Some points:
np.array([1.95, -0.66, -0.11, -0.18, -0.65, 1.25, -0.48, 0.73, 1.37, 0.59, 0.42, -0.84, 1.41, 0.86, -0.24, -1.02, -0.05, 0.94, -0.80, -0.59, -0.34, 1.34, 0.41, -0.93])
np.array([0.33, -0.05, -0.83, -0.06, -0.04, -0.40, -0.77, -1.39, 0.65, 0.01, 0.85, -1.65, 0.01, 1.05, 0.30, 0.70, -2.63, 0.31, 0.26, -0.32, 0.36, -0.88, 1.48, -1.13])
np.array([-1.36, -0.04, 1.25, -0.72, 0.26, 0.73, -2.20, 0.88, 0.08, 0.89, 0.02, -2.29, -2.63, 1.40, -0.62, 0.71, 2.70, 0.51, 0.96, -0.45, 0.28, 1.81, 1.21, -0.83])
np.array([1.47, -1.32, 0.92, 0.46, 0.58, 0.35, -2.27, 0.49, 0.41, -0.29, 0.83, 0.05, 1.52, 0.48, -0.39, -1.04, -0.47, 1.04, -1.35, 0.26, 0.27, -0.26, 0.11, 0.60])
np.array([0.77, 1.20, 2.91, 0.43, -0.67, -1.79, 0.05, 1.35, 1.25, -1.22, -4.39, 1.21, 0.74, 0.51, -0.12, 0.97, -1.55, -1.13, -0.68, -1.29, 0.46, 1.40, -0.28, -0.26])
np.array([0.77, -1.29, 0.46, -0.61, 1.21, 0.52, -0.45, 0.82, 0.39, -1.13, -0.11, -0.56, 0.93, 2.46, -2.28, -0.19, -0.56, 0.92, -1.34, -0.05, 0.08, -0.24, 0.36, 0.74])
np.array([-0.16, 0.07, -0.67, 1.12, 1.38, -3.81, -0.02, 0.04, -0.68, 0.14, 0.31, -0.22, 0.61, -0.44, -0.19, -0.21, 0.88, -0.15, 0.73, 1.58, -0.45, 0.14, 0.79, -1.03])
np.array([-0.18, 0.63, -0.48, -1.90, 1.12, -0.31, 0.53, 0.53, -0.63, 1.38, 0.24, 0.79, -0.26, -0.42, 0.00, -1.08, -0.29, -0.13, 0.50, -1.56, 0.58, -0.58, -1.09, 0.35])
np.array([-2.16, -0.82, 1.10, -0.21, 0.76, 0.81, 1.01, 0.19, -0.78, -0.63, 0.21, -1.72, -1.09, 0.48, 2.10, -0.74, -1.17, 0.96, 1.37, 0.89, 0.56, 1.59, 0.09, 1.01])
np.array([-1.01, -0.58, -0.24, -1.49, -1.17, 0.84, -1.73, -1.08, -1.88, -1.65, -0.23, -1.26, 0.37, -0.03, -0.55, -0.05, 1.37, -1.61, -0.89, 1.68, 0.78, 2.01, -0.37, -1.98])
np.array([0.02, -0.98, -0.66, 1.58, -0.85, 1.25, -0.96, -1.33, 0.63, 2.44, -0.46, -0.37, -0.70, -0.12, -0.94, -1.04, -0.19, 0.46, -0.37, -0.36, -0.06, 0.36, 0.53, -0.69])
np.array([-0.65, 0.93, -0.20, 0.08, 0.03, 0.20, 0.90, -0.04, -0.36, -0.18, 0.66, 0.35, 0.74, 0.04, -1.34, 0.15, 0.73, -0.74, 0.68, 1.71, 0.15, -0.09, 0.38, 0.34])
np.array([-0.50, -1.68, 0.92, -1.21, -2.37, -0.80, 0.69, -1.85, 0.76, 1.62, 0.65, -0.30, 0.95, 0.86, 1.63, 1.38, 0.52, -0.51, -0.38, -1.54, 1.93, -0.33, 0.79, 1.96])
np.array([0.00, -0.99, 0.33, 0.54, -0.78, 0.27, 2.72, -1.00, 2.00, -0.53, -2.29, -0.17, -2.92, -1.00, -1.45, -1.71, 1.14, 2.24, -1.79, 0.91, -1.48, 0.00, 1.12, -0.62])
np.array([0.90, 1.15, -0.07, 0.85, 0.26, 2.71, 0.70, -0.21, -0.61, -0.74, -0.03, 0.54, 0.14, -0.20, 0.40, 0.59, 0.63, -0.13, 0.61, 0.22, 0.66, -1.11, 0.22, 0.36])
np.array([0.81, 0.07, 1.08, 0.55, -0.60, -0.28, -0.03, -0.96, 0.77, -0.40, -1.18, -2.45, 0.42, -0.73, -0.65, -2.41, -0.84, -2.90, 1.13, -0.77, -1.21, -0.71, 0.36, 1.03])
np.array([-2.16, -1.84, 0.50, 1.49, 0.33, 1.46, -2.06, 0.44, -1.89, 1.46, -1.04, 3.28, 1.57, -0.99, -0.98, -1.04, -1.38, 0.08, -0.25, 0.67, -2.57, 0.23, 0.28, -1.23])
np.array([-0.52, -0.95, 0.37, -0.83, 0.97, -0.35, -0.06, -0.92, 0.92, -0.69, 1.40, -1.17, 0.46, 0.72, 0.67, 0.66, -2.11, 0.97, -1.70, -0.81, -0.58, -2.03, -0.15, -1.72])
np.array([0.52, 0.60, -0.38, -1.21, 0.73, 0.10, 0.88, 1.33, -0.40, 1.13, 0.24, 0.03, 0.57, -0.92, 0.00, 0.13, 0.24, -0.65, 0.26, -1.36, -0.43, -0.40, -0.36, -0.28])
np.array([1.10, 0.28, -1.37, -1.10, 1.27, 0.01, -1.10, 0.82, -0.96, -0.76, -0.95, 0.72, -1.33, -1.04, 0.13, 1.03, -0.28, -0.17, 0.14, -1.15, -0.14, -1.24, 1.06, 1.21])
np.array([0.87, 0.27, 0.16, 1.08, -0.02, -0.48, -0.15, -0.02, -1.12, -0.37, -0.13, 0.66, -0.92, 0.08, 0.79, -0.21, 0.90, 0.23, 0.13, 0.41, 1.23, -1.74, -0.48, 0.14])
np.array([-0.23, -1.23, 0.86, 1.19, 0.87, 0.52, 0.91, -0.15, -1.23, -0.47, 1.02, -1.05, -1.80, 0.18, 1.81, 0.11, -0.98, -0.12, 0.85, -0.88, -0.09, 2.96, -0.83, 0.23])
np.array([0.44, 0.34, -0.39, -1.03, 0.59, -0.33, 0.39, 0.66, -1.14, 0.67, -0.29, 0.47, -0.54, -0.43, 0.41, -0.55, -0.20, 0.00, 0.30, -0.52, 0.95, -1.39, -0.35, 0.41])
np.array([-0.20, 0.56, 0.27, -0.63, 0.48, -0.38, 0.90, 0.72, -0.15, 0.81, 0.20, 0.29, 0.35, -0.17, 0.31, -0.56, 0.59, -0.13, 0.47, 0.06, 0.45, -1.18, -0.99, -0.63])
np.array([-0.90, 0.99, -0.28, 0.72, 1.10, 0.17, 0.87, -0.82, -0.73, -0.07, 0.58, 0.02, 0.28, -0.17, 0.07, 0.23, 1.61, -1.97, -2.61, -0.05, -0.85, -0.21, -0.27, -0.32])
np.array([-0.02, -1.23, 0.00, 0.43, -0.83, -0.20, -0.20, 1.52, 0.87, -0.81, 1.85, 0.54, -2.35, -1.97, 0.45, 0.84, -1.18, -1.68, -0.74, 0.75, 0.52, 1.46, -1.69, 0.62])
np.array([0.36, 1.21, 1.34, 0.04, -0.82, -0.36, -0.20, -2.01, -0.64, 0.86, -0.02, -1.95, 0.18, -1.81, -2.50, 1.58, -1.28, 1.78, 0.04, 0.49, -1.25, -0.23, -2.17, 0.77])
np.array([-0.20, 1.00, -0.02, -0.29, 0.74, 0.36, 1.33, 1.10, -0.13, 0.84, 0.16, -0.21, 1.16, -1.02, -0.09, 1.08, 0.03, -0.47, 0.52, 0.91, -0.23, -0.19, 0.87, -0.46])
np.array([1.05, 0.42, 0.16, 0.85, 0.08, -0.48, 0.22, -0.07, -0.84, -0.60, 1.07, 0.53, 0.55, -0.37, 0.38, -0.05, 2.27, -0.13, 0.04, 0.60, -0.50, -0.21, 0.54, -0.34])
np.array([-2.06, -1.43, -2.46, 1.53, -1.55, -0.41, 0.76, 1.35, -0.51, -1.52, -0.19, -0.63, 1.50, -0.28, -0.90, 0.58, 0.82, 0.74, -0.12, -1.71, 2.67, 0.85, -0.33, -0.14])
np.array([-1.42, 0.50, 0.04, -0.45, -2.38, -0.95, 0.14, 0.19, -0.77, -0.47, 1.49, -0.30, -0.02, 2.24, 1.26, -0.09, -1.81, 0.41, -0.06, -1.59, -2.79, -0.90, 1.74, 1.30])
np.array([-0.87, 0.42, 0.59, 0.45, -1.06, 0.34, 0.33, 0.71, 0.49, -0.11, 0.75, 0.71, -0.81, 0.13, 0.32, -0.07, 0.28, -0.80, -0.14, 1.26, 1.07, -1.17, -2.04, 0.16])
np.array([0.96, -0.32, 0.36, -0.69, 1.35, -0.03, -0.44, -0.34, 0.51, 1.16, 0.15, 1.59, 0.49, 2.19, -0.68, -0.09, -1.02, 0.79, -1.96, 0.18, 0.82, 1.24, 1.29, 0.85])
np.array([-0.18, 0.12, 1.86, -1.26, -1.24, -1.08, -0.37, -3.14, 2.52, -2.84, -0.49, 1.27, 0.53, -1.34, 0.51, -0.21, 1.01, 0.62, 0.77, -1.44, 1.07, 0.53, 0.95, 1.54])
np.array([-0.33, 0.66, -0.13, 1.13, -0.95, -0.16, 0.23, 0.22, 0.23, -0.44, 1.02, 1.02, -1.53, 0.44, -0.02, 0.02, -0.12, -0.90, -0.13, 0.61, 0.72, 0.20, -2.29, 0.39])
np.array([1.19, 0.52, -0.68, -0.72, 0.37, -0.18, 0.21, 0.42, -0.79, -0.10, -0.13, 0.48, 0.04, -0.76, 0.51, 0.16, 0.23, -0.34, 0.46, 0.40, 0.21, -0.67, 0.82, -0.64])
np.array([0.64, -0.56, -0.18, -0.45, -0.30, -0.06, 1.07, 0.16, -0.09, 0.04, 0.78, 1.73, -0.84, 0.92, -0.68, -0.15, -0.15, 0.37, 3.17, -0.60, 0.20, -1.04, -1.25, -0.40])
np.array([0.95, 0.42, -0.55, -0.07, 0.68, 0.37, 0.78, 0.64, -0.61, -0.10, -0.04, 0.14, 0.61, -0.77, -0.05, 1.20, 0.29, -0.61, 0.72, 0.33, -0.51, -0.24, 1.18, -0.82])
np.array([-1.20, 1.21, -0.75, 0.98, 1.38, 0.40, -0.07, 0.36, 2.67, -0.15, 0.97, 0.27, 0.89, -0.54, 0.23, 0.42, 0.95, -0.55, 0.86, 0.73, -0.64, -0.13, 0.08, -0.63])
np.array([1.00, -1.04, -2.15, -1.63, 0.67, -0.29, -0.64, 0.19, 0.80, 0.29, -3.58, 0.07, 0.58, 1.49, 1.92, 2.07, 1.36, 0.25, 0.58, 1.56, -2.64, 0.40, -1.58, 2.05])
np.array([-0.04, -0.28, -0.13, 1.48, -1.57, 1.02, -1.32, -0.64, 0.50, 2.24, -0.59, -0.39, -0.38, -0.21, -0.08, -1.45, -0.63, 1.18, -0.43, 0.98, 0.54, -0.03, 0.83, -0.79])
np.array([1.13, 1.89, -0.66, -0.81, 0.44, -0.43, -0.18, 1.32, -0.87, 0.10, -0.03, 0.17, 0.64, -1.14, 1.17, 0.03, 0.15, 1.96, 0.15, -0.81, -0.33, 0.09, -0.38, -0.21])
np.array([-0.88, 1.86, -2.09, 0.59, 0.22, -0.13, 0.07, -1.18, -0.03, -0.41, 0.30, 0.59, -0.10, 0.35, -0.62, -0.68, 0.19, -0.93, 0.03, 0.64, 0.54, 0.56, -0.57, 0.01])
There is one direction along which these points spread out most. How far along it is each point below, from 0 to 99? 50 is the average, and the first point above lies past it. One standard deviation of the points above along it is 16.
np.array([-1.42, 0.50, 0.04, -0.45, -2.38, -0.95, 0.14, 0.19, -0.77, -0.47, 1.49, -0.30, -0.02, 2.24, 1.26, -0.09, -1.81, 0.41, -0.06, -1.59, -2.79, -0.90, 1.74, 1.30]) 68
np.array([1.13, 1.89, -0.66, -0.81, 0.44, -0.43, -0.18, 1.32, -0.87, 0.10, -0.03, 0.17, 0.64, -1.14, 1.17, 0.03, 0.15, 1.96, 0.15, -0.81, -0.33, 0.09, -0.38, -0.21]) 33
np.array([-0.65, 0.93, -0.20, 0.08, 0.03, 0.20, 0.90, -0.04, -0.36, -0.18, 0.66, 0.35, 0.74, 0.04, -1.34, 0.15, 0.73, -0.74, 0.68, 1.71, 0.15, -0.09, 0.38, 0.34]) 36
np.array([-1.01, -0.58, -0.24, -1.49, -1.17, 0.84, -1.73, -1.08, -1.88, -1.65, -0.23, -1.26, 0.37, -0.03, -0.55, -0.05, 1.37, -1.61, -0.89, 1.68, 0.78, 2.01, -0.37, -1.98]) 54
np.array([-0.18, 0.63, -0.48, -1.90, 1.12, -0.31, 0.53, 0.53, -0.63, 1.38, 0.24, 0.79, -0.26, -0.42, 0.00, -1.08, -0.29, -0.13, 0.50, -1.56, 0.58, -0.58, -1.09, 0.35]) 34
np.array([-0.02, -1.23, 0.00, 0.43, -0.83, -0.20, -0.20, 1.52, 0.87, -0.81, 1.85, 0.54, -2.35, -1.97, 0.45, 0.84, -1.18, -1.68, -0.74, 0.75, 0.52, 1.46, -1.69, 0.62]) 43
np.array([0.77, -1.29, 0.46, -0.61, 1.21, 0.52, -0.45, 0.82, 0.39, -1.13, -0.11, -0.56, 0.93, 2.46, -2.28, -0.19, -0.56, 0.92, -1.34, -0.05, 0.08, -0.24, 0.36, 0.74]) 71
np.array([0.95, 0.42, -0.55, -0.07, 0.68, 0.37, 0.78, 0.64, -0.61, -0.10, -0.04, 0.14, 0.61, -0.77, -0.05, 1.20, 0.29, -0.61, 0.72, 0.33, -0.51, -0.24, 1.18, -0.82]) 33
np.array([1.19, 0.52, -0.68, -0.72, 0.37, -0.18, 0.21, 0.42, -0.79, -0.10, -0.13, 0.48, 0.04, -0.76, 0.51, 0.16, 0.23, -0.34, 0.46, 0.40, 0.21, -0.67, 0.82, -0.64]) 33
np.array([0.36, 1.21, 1.34, 0.04, -0.82, -0.36, -0.20, -2.01, -0.64, 0.86, -0.02, -1.95, 0.18, -1.81, -2.50, 1.58, -1.28, 1.78, 0.04, 0.49, -1.25, -0.23, -2.17, 0.77]) 60
np.array([-2.06, -1.43, -2.46, 1.53, -1.55, -0.41, 0.76, 1.35, -0.51, -1.52, -0.19, -0.63, 1.50, -0.28, -0.90, 0.58, 0.82, 0.74, -0.12, -1.71, 2.67, 0.85, -0.33, -0.14]) 49
np.array([1.47, -1.32, 0.92, 0.46, 0.58, 0.35, -2.27, 0.49, 0.41, -0.29, 0.83, 0.05, 1.52, 0.48, -0.39, -1.04, -0.47, 1.04, -1.35, 0.26, 0.27, -0.26, 0.11, 0.60]) 70
np.array([-0.18, 0.12, 1.86, -1.26, -1.24, -1.08, -0.37, -3.14, 2.52, -2.84, -0.49, 1.27, 0.53, -1.34, 0.51, -0.21, 1.01, 0.62, 0.77, -1.44, 1.07, 0.53, 0.95, 1.54]) 72
np.array([1.95, -0.66, -0.11, -0.18, -0.65, 1.25, -0.48, 0.73, 1.37, 0.59, 0.42, -0.84, 1.41, 0.86, -0.24, -1.02, -0.05, 0.94, -0.80, -0.59, -0.34, 1.34, 0.41, -0.93]) 72
np.array([0.33, -0.05, -0.83, -0.06, -0.04, -0.40, -0.77, -1.39, 0.65, 0.01, 0.85, -1.65, 0.01, 1.05, 0.30, 0.70, -2.63, 0.31, 0.26, -0.32, 0.36, -0.88, 1.48, -1.13]) 69
